Here is a table of points, one per row:
[-0.37 -1.42 -1.46 -0.09  4.68  2.99  0.77 -0.67 -1.45]
[-0.03  4.12  2.94  1.99  0.86 -4.99 -2.56 -1.76 -0.44]
[ 0.13 -1.47 -0.14 -0.42 -0.52  0.34  0.28  0.13  0.92]
[-0.4  -1.37 -1.07 -0.21  1.25  1.99  0.66  0.15 -0.21]
[-0.39 -1.32 -1.41 -0.1   4.7   3.18  0.75 -0.7  -1.6 ]
[ 3.93  5.44  1.92  0.95 -1.66 -3.96 -2.04 -2.02 -1.55]
[-0.19  0.06 -0.32 -0.59 -0.87 -0.09  0.18  0.58  0.77]
[-0.07  0.14 -0.32 -0.54 -1.41  0.8   0.26  0.34  0.55]
[-0.23 -0.17 -0.52 -0.39 -0.96  0.7   0.35  0.39  0.54]
[-2.85  2.    2.6   2.72  2.54 -1.79 -1.6  -1.54 -1.46]
[-1.55 -1.08 -0.53 -0.08  1.49  0.51  0.31  0.44  0.56]
[-0.29  0.09 -0.29 -0.58 -0.86 -0.05  0.43  0.62  0.42]
[-0.51  3.85  3.18  2.59  1.8  -3.11 -2.15 -2.52 -1.99]
[-0.06 -0.55 -0.43 -0.41 -0.52 -0.48  0.55  0.6   0.47]
[ 0.91 -0.94 -1.46 -0.35  3.39  3.46  0.93 -0.88 -1.97]
[-0.13 -0.52 -0.42 -0.33 -1.04  1.08  0.31  0.41  0.35]
[ 2.23  5.62  2.52  1.85  2.21 -4.47 -2.73 -2.89 -1.93]
[-0.11 -0.59 -0.49 -0.48 -0.5   0.79  0.39  0.69  0.09]
[-0.55 -1.68 -1.28 -0.24  3.9   2.61  0.81 -0.4  -0.96]
[-0.08 -1.11 -0.41 -0.26 -0.28 -0.17  0.4   0.73  0.38]
[ 0.15 -1.39 -0.48 -0.18 -0.25 -0.06  0.    0.69  0.78]
[ 0.21 -1.05 -0.22 -0.57 -0.76  0.94  0.35  0.37  0.35]
[ 0.11 -1.47  0.12 -0.13 -1.34  0.75  0.32  0.18  0.44]
[-0.6  -1.72 -1.25 -0.16  3.55  2.49  0.77 -0.2  -0.94]
[-1.13 -0.29 -0.11  0.22 -0.87 -0.3   0.25  0.5   0.68]
[ 0.15 -0.4  -0.35 -0.29 -1.44  0.65  0.01  0.43  0.72]
[ 0.05 -0.1  -0.35 -0.15 -1.21 -0.87 -0.08  0.72  0.97]
[-0.18 -0.89 -0.27 -0.1  -1.18  0.94  0.12  0.29  0.68]
[-0.44 -0.83  0.26 -0.28 -1.17  0.24  0.2   0.25  0.79]
[ 0.17 -0.21 -0.67 -0.21 -1.18 -0.13  0.49  0.36  0.63]
[ 0.38 -0.94 -1.4  -0.16  4.64  3.59  0.79 -1.01 -2.25]
[ 0.19 -0.8  -0.06 -0.31 -1.34  0.15  0.41  0.58  0.19]
[-0.34 -0.97 -0.4  -0.12 -0.5   0.11  0.89  0.11  0.36]
[ 0.32 -0.98 -1.24 -0.2   3.92  3.69  0.89 -0.94 -2.18]
[ 0.1  -1.04 -0.05 -0.11 -1.42  0.22  0.43  0.42  0.31]
[-0.3   0.28 -0.46 -0.48 -1.07  0.61  0.16  0.67  0.41]
[ 0.17 -0.75 -0.47 -0.46 -0.65  0.03  0.45  0.44  0.6 ]
[-0.14 -0.02 -0.28 -0.42 -1.25  0.13  0.33  0.63  0.39]
[-0.31 -0.6  -0.55 -0.24 -0.27  0.21  0.15  1.01  0.2 ]
[-0.41 -0.02 -0.41 -0.53 -0.37 -0.35  0.39  0.84  0.36]
[-0.09 -0.8  -0.14 -0.2  -1.16  0.12  0.33  0.61  0.36]
[-0.5  -0.65 -0.29 -0.38 -0.57  0.58  0.49  0.36  0.47]
[ 3.46  5.98  2.22  1.26  1.16 -4.22 -2.48 -2.82 -2.07]
[-0.39 -0.35 -0.3  -0.55 -0.45  0.05  0.49  0.6   0.4 ]
[ 0.29 -0.54 -0.25 -0.65 -1.01  0.26  0.33  0.42  0.58]
[-0.16 -0.62 -0.32 -0.47 -0.89  1.03  0.41  0.19  0.54]
[-1.34  0.27  1.29  0.87 -1.03 -2.78 -0.8   0.3   1.18]
[-0.13 -0.31 -0.64 -0.15 -0.98  0.38  0.21  0.63  0.51]
[ 0.09 -0.47 -0.31 -0.45 -1.1   0.14  0.36  0.19  0.87]
[ 0.15 -1.35 -1.48 -0.07  4.26  3.39  0.81 -0.84 -1.77]
[ 2.62  5.69  2.38  1.78  2.59 -3.99 -2.61 -3.15 -2.35]
[-0.03 -1.28 -0.44 -0.28 -0.22  0.26  0.13  0.67  0.61]
[-0.6  -0.37  0.22  0.14 -1.38 -0.97 -0.03  0.56  0.93]
[-0.11 -0.54 -0.53 -0.53 -0.52  0.61  0.43  0.25  0.69]
[-0.18 -0.59 -0.21 -0.5  -0.79  0.59  0.41  0.57  0.24]
[-0.04 -0.65 -0.32 -0.3  -0.97 -0.04  0.41  0.46  0.6 ]
[-0.36 -0.37 -0.41 -0.07 -1.09 -0.06  0.41  0.42  0.64]
[ 0.23 -0.68 -0.32 -0.51 -0.91  0.18  0.31  0.56  0.49]
[ 0.3  -0.14 -0.23 -0.97 -0.65 -0.12  0.28  0.55  0.62]
[-0.03 -0.55 -0.34 -0.23 -1.1  -0.02  0.6   0.48  0.29]
[ 0.09 -0.54 -0.43 -0.22 -1.1  -0.07  0.13  0.37  0.98]
[ 0.83  1.84  2.9   2.27 -2.71 -2.72 -1.39 -1.68 -0.96]
[-0.33 -1.43 -1.41 -0.06  4.57  3.07  0.78 -0.65 -1.6 ]
[-3.34  0.58  2.37  2.27  2.39 -1.35 -0.94 -0.98 -1.14]
[ 0.41 -0.88 -0.44 -0.7  -0.47  0.53  0.22  0.55  0.52]
[ 0.29 -0.41 -0.31 -0.71 -1.02  0.72  0.48  0.34  0.32]
Along one direction, these points spread out more than along any other. Where along it does each point below lie, from 0 to 99? 50 is the average, and the first point above lies past it.
[-0.37 -1.16 -0.96 -0.65  1.62  1.56  0.67  0.29 -0.12] 62
[ 0.14 -1.14 -1.46 -0.2   4.15  3.26  0.87 -0.72 -1.82] 66
[ 0.39 -0.14 -0.27 -0.57 -1.59  0.56  0.27  0.29  0.58] 53
[ 0.36  0.34  0.08 -0.39 -1.7  -1.41 -0.22  0.49  1.22] 45
[-0.59 -1.19 -0.7  -0.42  0.81  1.48  0.58  0.28  0.11] 61
[ 0.07 -1.14 -0.66 -0.25 -0.46  1.75  0.61  0.1   0.02] 60
[-0.13 -0.89 -0.08 -0.34 -0.88  0.49  0.07  0.76  0.36] 55
[ 0.   -1.   -0.16 -0.34 -0.81  0.02  0.27  0.55  0.59] 54
[ 2.61  5.74  2.33  1.8   2.65 -4.02 -2.64 -3.16 -2.33] 3
[-0.21 -0.27 -0.36 -0.52 -0.67  0.06  0.41  0.69  0.34] 53
[ 1.4   4.75  3.01  2.03  0.46 -4.46 -2.47 -2.19 -1.72] 5
[-0.04  2.95  2.27  0.97 -1.73 -4.5  -1.77 -0.48  0.81] 18
[ 0.   -0.64 -0.16 -0.23 -1.2   0.03  0.05  0.77  0.51] 53
[-2.69  0.72  2.6   2.18  0.58 -1.98 -1.01 -0.67 -0.83] 33
[ 0.21 -0.36 -0.35 -0.64 -0.91  0.19  0.48  0.51  0.37] 54
[ 0.02 -0.45 -0.05 -0.28 -1.45  0.1   0.09  0.74  0.4 ] 52
[-0.08 -0.81 -0.48 -0.01 -0.96 -0.05  0.39  0.5   0.55] 54
[-0.11 -0.24 -0.36 -0.25 -1.15 -0.05  0.12  0.75  0.54] 52
[-0.33  0.2  -0.49 -0.55 -0.95  1.07  0.2   0.45  0.49] 55
[ 0.05 -0.77 -0.1  -0.11 -1.41 -0.28  0.36  0.51  0.5 ] 52
[ 0.1  -0.96 -0.38 -0.13 -0.85  0.02  0.03  0.79  0.56] 54
[-0.87 -1.02  0.16 -0.27 -0.18  0.34  0.53  0.69 -0.11] 56
[ 0.23 -0.67 -0.42 -0.47 -0.85  0.26  0.46  0.56  0.3 ] 55
[-0.83 -0.61 -0.62 -0.29  0.33  0.4   0.46  0.6   0.39] 56
[-0.41 -0.88 -0.27 -0.32 -0.51  0.53  0.19  0.51  0.65] 56
[-0.31 -0.25 -0.09 -0.28 -1.36  0.27 -0.01  0.42  0.89] 52
[ 0.25 -0.23 -0.14 -0.73 -1.1  -0.04  0.21  0.54  0.64] 52
[ 2.24  5.61  2.49  1.9   2.21 -4.27 -2.74 -2.96 -1.98] 3
[ 0.13 -0.35 -0.43 -0.71 -0.64  0.54  0.15  0.62  0.54] 55
[ 0.04 -0.9  -0.21 -0.62 -0.36  0.21  0.02  0.74  0.63] 55
